128 stands for zero in the data rows.
Here are some numbered points:
087;156;125;172;246;036;120;135 0
099;121;111;251;132;087;120;103 1
156;128;119;121;229;037;181;110 2
138;111;102;207;204;047;164;094 3
119;126;149;129;006;152;100;195 4
146;151;117;083;097;191;111;115 5
112;119;109;240;069;139;109;098 6
135;141;112;043;213;130;162;125 7
104;107;109;248;098;123;115;102 8
136;123;133;183;030;178;096;095 9
110;147;126;151;028;190;106;107 10
153;140;130;056;133;176;123;114 11
112;162;125;101;059;189;107;128 12
113;147;135;125;024;188;108;124 13
136;099;151;060;125;124;134;205 14
160;127;122;102;234;044;179;114 15
095;122;116;249;126;080;119;111 16
122;101;150;068;184;084;146;203 17
115;110;103;241;166;094;139;068 18
138;134;136;065;115;184;119;122 19
138;138;128;073;107;187;111;131 20
157;136;124;045;214;122;164;099 21
143;133;148;089;028;160;107;179 22
107;109;107;247;099;125;119;092 23
102;118;113;250;134;084;118;108 24
043;143;169;197;151;069;103;134 25
131;137;105;057;230;118;178;108 26
156;140;131;071;109;186;118;105 27
160;126;120;100;234;047;181;115 28
103;146;127;155;021;185;101;126 29
134;130;151;091;029;155;109;189 30
149;131;123;092;068;195;118;121 31
148;133;125;096;076;195;108;121 32
135;139;123;067;118;187;123;123 33
142;124;124;195;021;169;093;112 34
157;114;129;103;210;039;179;145 35
160;094;149;062;171;085;155;185 36
105;118;115;245;079;127;109;099 37
169;121;120;104;238;053;183;095 38
145;122;124;056;154;178;136;117 39
108;111;101;247;124;124;115;088 40
093;141;120;055;160;167;156;124 41
199;104;115;111;180;165;143;033 42
127;155;151;081;099;168;087;142 43
117;108;102;240;177;081;139;082 44
106;139;117;056;209;162;150;102 45
105;112;103;247;123;122;119;085 46
115;138;137;088;102;193;106;121 47
121;138;132;076;089;189;120;133 48
097;158;121;051;176;160;144;120 49
135;134;112;082;254;072;183;107 50
150;117;126;117;212;033;179;141 51
104;115;112;252;123;088;120;106 52
097;121;116;250;132;081;119;108 53
140;114;108;195;208;038;166;101 54
160;126;125;048;157;166;145;108 55
163;121;126;070;230;076;182;106 56
125;108;098;237;183;078;142;081 57
124;136;136;148;013;186;102;122 58
110;107;103;248;133;114;125;082 59
127;156;120;061;255;095;151;106 60
112;110;104;239;170;075;147;084 61
New points follow, each followed by the numbers of its two nearest points above, nearest first.
111;153;155;091;089;162;083;158 43 47
058;131;167;203;156;063;102;138 25 16
159;112;145;046;123;129;137;186 14 36
060;118;167;175;118;065;111;198 25 16
130;148;098;158;056;193;108;098 10 9
120;114;152;132;009;160;102;185 4 30
124;161;128;045;172;155;133;116 49 41
129;130;131;095;102;198;110;106 47 5
137;116;110;194;207;036;167;100 54 3
172;120;147;047;154;091;149;176 36 14
108;165;158;086;086;146;086;168 43 48
143;124;149;056;138;108;121;209 14 17
130;122;148;124;006;152;101;195 4 30
125;130;164;064;116;103;119;205 14 17
155;114;143;056;086;129;139;200 14 30
154;134;126;053;129;175;133;121 11 39
154;128;117;122;230;036;180;115 2 15
158;128;116;121;232;037;179;114 2 15
140;145;109;051;255;112;147;128 60 26
071;125;155;187;103;053;120;197 25 16
132;117;110;195;205;035;166;106 54 3
138;115;108;194;207;037;167;101 54 3
134;117;108;191;213;035;166;106 54 3
156;125;116;123;235;038;180;109 2 15
128;126;152;097;025;146;111;202 30 22
127;162;148;085;104;167;082;137 43 47
142;115;106;194;208;037;166;103 54 3
120;148;122;101;060;195;117;121 12 31
158;116;128;100;216;040;176;148 35 51
070;154;169;187;151;048;110;128 25 16
153;116;146;058;078;134;135;196 14 30
057;176;155;178;164;051;107;135 25 0
087;171;170;105;103;128;078;162 43 47
080;146;164;100;108;082;116;218 14 17
178;130;135;050;141;161;140;095 55 11
072;132;131;221;179;050;117;138 25 53
117;115;158;186;001;115;100;182 4 34
106;161;161;089;112;144;078;163 43 47
166;121;133;045;145;158;152;113 55 39
118;154;114;129;080;196;094;112 12 32
130;147;133;111;028;189;111;122 13 12
170;109;143;051;159;087;161;175 36 17
173;120;140;068;175;058;168;165 36 35
079;155;126;186;233;038;123;126 0 54
071;140;124;183;243;039;134;135 0 54
174;097;145;065;154;083;147;198 36 17
106;157;162;094;088;158;083;149 43 47
166;111;150;064;166;068;155;183 36 17
118;149;125;076;092;189;120;129 48 47
134;110;106;210;204;047;161;092 3 54
169;116;132;097;198;039;176;148 35 51
121;137;120;203;021;164;096;112 34 9
136;132;161;060;107;105;123;202 14 36
138;096;157;068;106;123;131;207 14 36
063;148;139;221;139;054;116;138 25 16
156;130;120;044;214;137;156;108 21 7
139;137;129;098;083;195;102;118 32 31
105;168;150;090;106;158;080;151 43 47
147;131;104;057;241;116;172;107 26 21
168;122;117;099;239;057;184;097 38 28
124;114;159;121;024;153;098;190 4 30
071;138;122;185;250;050;110;154 0 54
159;122;128;047;214;140;154;096 21 7
132;133;158;063;114;101;120;210 14 17
103;157;168;087;087;152;090;149 43 47
085;101;166;096;108;093;142;219 14 17
153;128;116;126;230;035;179;115 2 15
121;127;117;207;031;167;098;112 34 9
113;159;126;041;168;143;153;127 49 41
050;160;148;204;149;066;095;144 25 16
164;093;143;070;086;128;135;208 14 30
104;154;104;125;083;198;107;119 12 47
095;144;166;087;095;087;123;213 14 30
155;143;123;066;140;183;118;103 11 27
142;115;111;193;206;037;168;095 54 3
199;127;115;055;213;123;160;085 21 56
081;145;168;098;109;076;123;211 14 17
109;136;167;076;115;097;113;210 14 17
139;117;111;190;216;036;165;099 54 3
161;150;137;040;197;132;138;103 21 7
166;113;152;047;129;110;141;183 14 36
124;166;115;043;171;146;146;127 49 41
167;113;132;056;170;080;165;183 36 17
151;153;121;060;136;175;136;090 11 27
135;117;112;190;215;036;167;098 54 3
079;120;160;181;106;057;112;201 25 16
144;118;108;189;210;036;167;098 54 3
153;117;145;049;134;103;149;194 14 36
145;115;144;053;103;123;142;201 14 36
127;102;150;129;032;153;097;202 4 30
153;128;115;124;230;035;180;118 2 15
080;164;155;192;176;047;102;120 25 0
095;126;115;223;062;160;104;096 6 37
136;118;107;191;218;038;166;097 54 3
140;131;128;054;162;176;128;116 39 55
169;113;156;058;144;078;154;178 36 17
168;130;124;043;216;133;151;105 21 7
111;163;131;101;043;184;112;130 12 13
123;140;136;124;036;190;099;128 13 58
118;116;152;097;042;150;111;206 30 22
